One turning vector, and how many ticks it has turned:
The counts run from 0 to 237.
[-22  -4 -39   0 -21  -4  26  -9   0 -32 -22   8  16 -10 -24  15  -7 -30
  76 -60  -1  -7  66  -5  -2   3 -27  55  16  12 -31   4  -7  -8   8   6
  20  68  -4 -18 -10   0  12  14 -40   3 -35  39 -21 -11 -19 -16  -9 -31
  45  13   3 -65  -2 -21   1] -> 222
[-13 -17 -49  10  -7  -3  13 -12 -13 -17 -42   9  17  -5 -25  17 -15 -39
  48 -57 -15 -47  65  -3  14   5 -33  44 -25   4 -25 -18  -2   3  23   5
  36  61   4 -23   5   2   4  22 -40 -10 -35  33 -20   9 -21  13 -27 -35
  38  11  34 -54  -2 -26 -10] -> 85
[-12   6 -47   5 -28 -19  -1  -7 -16 -34 -15  23  -6  31 -48   0  -4 -30
  61 -39 -28 -35  34  -1   6 -24 -20  21  -9 -23   0 -25  -3   7  -3  25
  58  56  10 -27 -35 -12  -7  30 -44  -7 -40  52 -12 -17 -11  -3  -8 -40
   6  16   8 -64   0 -33 -22] -> 109
[ -9  -2 -60   4  -4 -14  15  -1  -2 -30 -25  22 -17  20 -31  13   9 -51
  50 -37 -20 -41  56  22   0  -6 -24  26 -29  13   1 -32  -8   2 -11   5
  45  74 -16 -20  -4 -10   5  44 -32 -19 -44  36 -25 -14 -26  25 -12  -8
  45  -1  11 -42   3 -21 -25] -> 15
[ -6   3 -51   7  -6  -6  17 -24   9 -10 -32  -5 -11  -4 -29  17  13 -48
  67 -61 -33 -40  55  -2   5  -7 -22  32   4  -2  -9  -8 -11  -4  -3   1
  38  70  -5 -22 -15  -1   4  29 -52 -19 -41  19 -13 -18 -14  13 -29 -37
  23  18   5 -53  -4 -10 -26] -> 119
[-24 -17 -29   4 -10  -9  -7  16  17   6 -53   1  -5  18 -31  15   0 -36
  54 -45 -27 -33  62   4  22  -6 -26  18 -15   6  -3 -23 -33  -4  24   8
  30  81 -23 -10 -22  -9   7  37 -24   3 -60  36 -26  -3 -15  -3 -15 -29
  36   0  19 -48  -1 -34   5] -> 193
[-31  -3 -30 -13 -26  -3  11  -6   4 -34 -26   3   7   2 -32  16  -4 -21
  74 -47 -33  -8  53   8  19 -25 -27  19   5 -15 -12 -29 -24   4  24   4
  36  59 -10  -8 -36 -20   0  23 -31  13 -75  47 -33  -5  -1  -4   0 -13
  29   8   6 -56  19 -27   2] -> 57
[-28   1 -32   3 -31 -11  18   5 -10 -29 -20  33   4  28 -48   7  -5 -17
  50 -38   9  -2  46  21  16  -9 -17  14 -10  -7  -3 -38 -15  10  20  15
  53  72  -1   1 -41  -9 -24  42 -34  13 -34  51 -35 -30 -20 -19  -2  -8
  30   5   1 -61  19 -26   4] -> 39
[-25   0 -47   8 -15 -16  -1   1   5 -12 -51   7   2  35 -60  12  -7 -15
  43 -21 -11  -9  45 -10  -3 -22  -9  17 -22  -1   2 -24  -1  -6  13  40
  46  71 -13  -6 -38 -15  -4  43 -36 -12 -48  55 -32  -4 -14  -3  -7 -34
  40 -11   5 -45   6 -31 -15] -> 2
[-35  -1 -32  21 -36 -13   9   7 -25 -32 -12  18  18  21 -55  10 -13 -32
  64 -33 -21 -14  39  -6   1 -10 -22  21   2  -4  -5 -26 -15   4  12  32
  45  60  14 -14 -33  -8   3  21 -37  -1 -34  50 -24 -12 -22 -36  -5 -37
  20  18  10 -58  -1 -42  -9] -> 233
[-28  13 -43   2 -26  -9  16 -12   6 -24 -32  -5  -4  16 -58  17   2 -18
  69 -34 -24   6  45 -15 -12 -24  -6  26  14  -7  -7  -8  -6  -9   1  29
  38  71 -10  -9 -44 -15   3  28 -43  -9 -52  46 -31 -19  -7 -13   0 -37
  32   2 -13 -51   9 -20 -19] -> 129
[-18 -11 -44  12  -6  -6  11   3 -19 -27 -27   5   8   1 -37  16  -8 -42
  58 -51 -33 -45  57   2   9 -13 -32  44 -22  -2 -24 -30  -1  -9  12   0
  33  57  -4 -28  -5  -1  18  12 -35 -14 -42  44 -23   3 -10   5 -15 -32
  36  13  32 -47  -8 -37  -8] -> 87
[-17   6 -58 -10 -18  -7  32 -36   2 -46 -25   7  -3  -3 -31  16  11 -33
  50 -46 -11  -1  58   5 -17 -20 -25  42   2   8 -11 -15  -3   0 -10  12
  31  61  -2   2 -11  -9   7  24 -52  -9 -57  38 -24  -4 -24  21  -1  -9
  40   3  -4 -58  22 -10 -21] -> 150
[ -9   6 -49   8  -7 -10  21 -41   5 -10 -38   3   1  -5 -32  17   4 -34
  61 -62  -6 -28  58  -4   6  -1 -23  44  10  -4 -18  -6   3 -10  -3   4
  51  68  10 -14 -18   2 -11  22 -52 -10 -25  27 -16 -16 -14  17 -29 -38
  27  19   3 -62  -3   3 -26] -> 117
[-10  -6 -40  26 -14  -9  15   3 -18  -8 -24  17 -17  24 -34   0  -9 -49
  49 -48 -17 -42  43   3   5  19  -5  28  -6  -3  -8 -16  -5   5  16  13
  41  80   0  -9 -15   6   3  30 -42 -16 -16  39 -19 -34 -23 -28 -28 -46
  27  16  27 -58  -8 -34 -16] -> 103
[-23   9 -56  -9 -21  -8  35 -32  -5 -46 -33  15  16   1 -46  19  -5 -19
  46 -37   4   8  59   5 -10 -19 -20  36  -7   2 -14 -21  14   6   0  19
  49  58   5  -3 -22 -14 -13  27 -47  -6 -47  47 -37  -3 -21  22  -6 -11
  43  -1  -1 -56  27  -4 -21] -> 148
[-25 -15 -37  20 -15 -15   5  16  12  -5 -42  10  12  17 -49  22   2 -35
  43 -40   1 -18  65   6  10   1 -34  12 -24  26   3 -26 -28   0  15  13
  37  88  -5   0 -20   5   2  44 -39  -6 -31  35 -30 -11 -39 -22 -21 -19
  38   8  11 -45  -1 -32   2] -> 33
[-17   1 -53  -2 -12 -11  25   6  -4 -40 -24  18  10  14 -43  14 -12 -29
  53 -30  -8 -17  71  22   1  -6 -26  20 -42  -2  -8 -32  17   0   2  -7
  48  66 -13 -21 -21 -19 -10  39 -22 -10 -37  60 -38 -20 -12   6 -10 -10
  39   3   5 -37  14 -17 -14] -> 19
[ -8  -4 -60   1  -3  -2  37 -18   6 -18 -30   5 -13 -12 -30  18  12 -32
  44 -56  -2 -11  61  18  -6 -13 -23  43 -13  11 -21 -26  -8   5   8   1
  22  76 -23   5  -8   9  -7  32 -61 -13 -46  24 -31 -16 -19  15 -20  -8
  47  -2  13 -52  21  -6 -14] -> 153
[-30  -6 -27  -7 -27  -9   5  14   2 -20 -42  23   4  31 -34   0 -22 -21
  59 -30 -14 -13  48   4  16   6  -9  16  -8 -11  -2 -11  -7  12  36  25
  43  73 -15  -4 -39 -21  -9  40 -15  21 -51  58 -33 -16 -10 -18  -2 -30
  34  -5   9 -53  11 -40   8] -> 198
[-22   8 -38   9 -33 -11  12  -7 -23 -31 -10  32   9  20 -52   5  -4 -10
  62 -49  -1 -11  28   3   5 -24 -21  37  10 -12 -21 -25 -17   4  11  34
  47  57   6 -10 -35   8 -19  23 -54   5 -33  40 -19 -20 -15 -21  -8 -25
  22   6   7 -77   6 -30  -6] -> 236
[ -7 -13 -45  12  -9 -12   9 -10   0  -5 -37  25 -24  25 -29  11  11 -39
  27 -54   1 -36  47  21  19  -4 -25  25 -14  10   2 -43 -34  10  10  14
  42  80   0   9 -15   5  -6  38 -48  -3 -40  30 -17 -12 -33  10 -21  -6
  33   1  22 -65   9 -26  -8] -> 173
[-34  -1 -27  -5 -26 -10   6  -3  -5 -20 -48  29  14  33 -39   7 -17 -10
  58 -36   9  -4  50  -5  13   2 -12  35  10  -2  -8 -14  -6  -6  22  32
  44  68  -4  -9 -39 -20  -8  27 -16  18 -37  61 -33 -14 -15 -12   1 -25
  46  -9   7 -62   3 -32   4] -> 200
[-12 -11 -38 -10 -10  -6  20 -22  26  -9 -56   7  -5  -3  -7  12  -5 -32
  51 -60   1 -17  75   7  18  19 -25  32   2   2 -12  -1 -13   8  28  -4
  27  79 -10   7 -18 -15   2  31 -29  18 -51  37 -25 -15 -13   7 -21 -25
  37   9  13 -60  18 -14   4] -> 188
[-25 -13 -49  19  -3  -8  20   0   2 -12 -41  -7  10   1 -51  28  -4 -36
  36 -32  -7 -10  70   6   1  -6 -25  16 -39  13  -5 -34  -4  -1  18   4
  32  79  -8   6 -16   0   4  34 -43 -20 -41  43 -41  -5 -27  -9 -21 -21
  43   8  22 -35  17 -23  -8] -> 158
[-17  -5 -50   7  -4  -2  40  -8   4 -21 -27  -4 -18  -8 -30  21   6 -51
  45 -48 -18 -15  69  19  -8   7 -14  27 -18  12 -14 -25  -7  11  13  -8
  21  83 -18   8  -3  -1  11  34 -45 -16 -46  33 -35 -19 -23  -1 -21 -15
  47   7  22 -43  20 -15 -12] -> 155
[-20  -2 -44 -14 -29 -10  20 -22 -18 -47 -19  35  -4  14 -24   0  -5 -24
  57 -53 -16 -23  36   2   7 -12 -18  51  19 -10 -19 -13 -12  13  14  33
  36  51  -1 -12 -12  -6   0  17 -40  11 -58  41 -13   1 -19  14   2 -19
  35  -6  15 -79   8 -34  -8] -> 78
[-10 -12 -44   9 -14 -14   7 -16   4 -13 -38  24 -22  23 -29  10  14 -45
  25 -56   2 -28  52  13  10   2 -26  24  -4  13   4 -32 -37  11   2  21
  39  80   6  12 -13  -1   4  33 -48  -2 -44  30 -12 -10 -42   8 -13 -10
  30   1  21 -65  10 -28  -7] -> 172
[-29  -7 -44  21  -9 -10  21   5  -1 -16 -38  -7   9   7 -58  29   1 -38
  39 -34 -13  -7  67   5  -4 -15 -24  14 -35  13  -8 -42  -7  -7  11   4
  29  76  -6   2 -20  -4  13  29 -37 -17 -44  50 -43  -6 -19 -11 -11 -21
  46  11  18 -32  14 -29  -5] -> 159
[-35  -7 -24  10 -13   0  15  11 -32 -17 -32  27   1  22 -44  10 -19 -32
  55 -32 -24 -30  38   9  20   5  -5  27  -7 -13 -12 -37  -8   7  42  21
  51  69 -10 -12 -21  -6  -3  30 -17   3 -39  45 -42 -14 -19 -13 -13 -19
  45  -6  31 -54   2 -45  -5] -> 71
[-21   5 -46   8 -16  -4  32 -24   3 -12 -36  11 -21  11 -34   6   1 -43
  53 -31 -12 -12  43  -4  -9  21   3  31  16   9  -3   7  -7  15  17  33
  40  86 -11   4 -18  -1  -2  44 -49 -14 -34  22 -24 -30 -37  -8 -22 -32
  45  -4   4 -60   8 -15 -26] -> 135
[-16  -4 -41   3 -25 -14  23 -24   7 -17 -38  21  -5  20 -37   7  -3 -22
  26 -48  27   7  55   3   1   9 -13  28   3  10  -5 -21 -12   9  10  28
  36  80   9  26 -28  -2  -3  28 -50   8 -35  47 -26 -16 -32  -9 -12 -21
  38   5  13 -74  26 -23   0] -> 168
[-25 -13 -32  24 -24  -6  13  22 -15 -13 -24  12  18  11 -51  12 -17 -31
  59 -38 -15 -26  48   1  13   5 -19  18 -20  -1 -14 -18 -10  15  40  19
  42  73  -6 -14 -22  11  -8  35 -41  -8 -25  35 -32 -16 -25 -40 -26 -39
  28  12  24 -50   3 -39   0] -> 230
[-23  -3 -33  -5 -33 -13  15 -27   0 -29 -33  33  12  16 -29   9  -1 -25
  50 -52  17  -5  55   9  13   0 -32  25  12   6  -1 -14 -25  14   6  27
  54  67  21   6 -30  -8 -14  32 -46  21 -36  37 -18 -10 -35   4  -8  -7
  28   6  -3 -75  20 -15  -2] -> 43
[ -5  14 -50  -6 -25 -10  28 -37  -2 -34 -19  19  -7   8 -26  -1 -10 -34
  66 -49 -10 -19  52   1   2   5  -9  35  12 -22 -12   2  11  11   1  11
  53  61  10 -14 -28 -13 -12  25 -49   1 -34  43 -16 -31  -9   4 -18 -38
  13  17   0 -68  14  -7 -23] -> 114
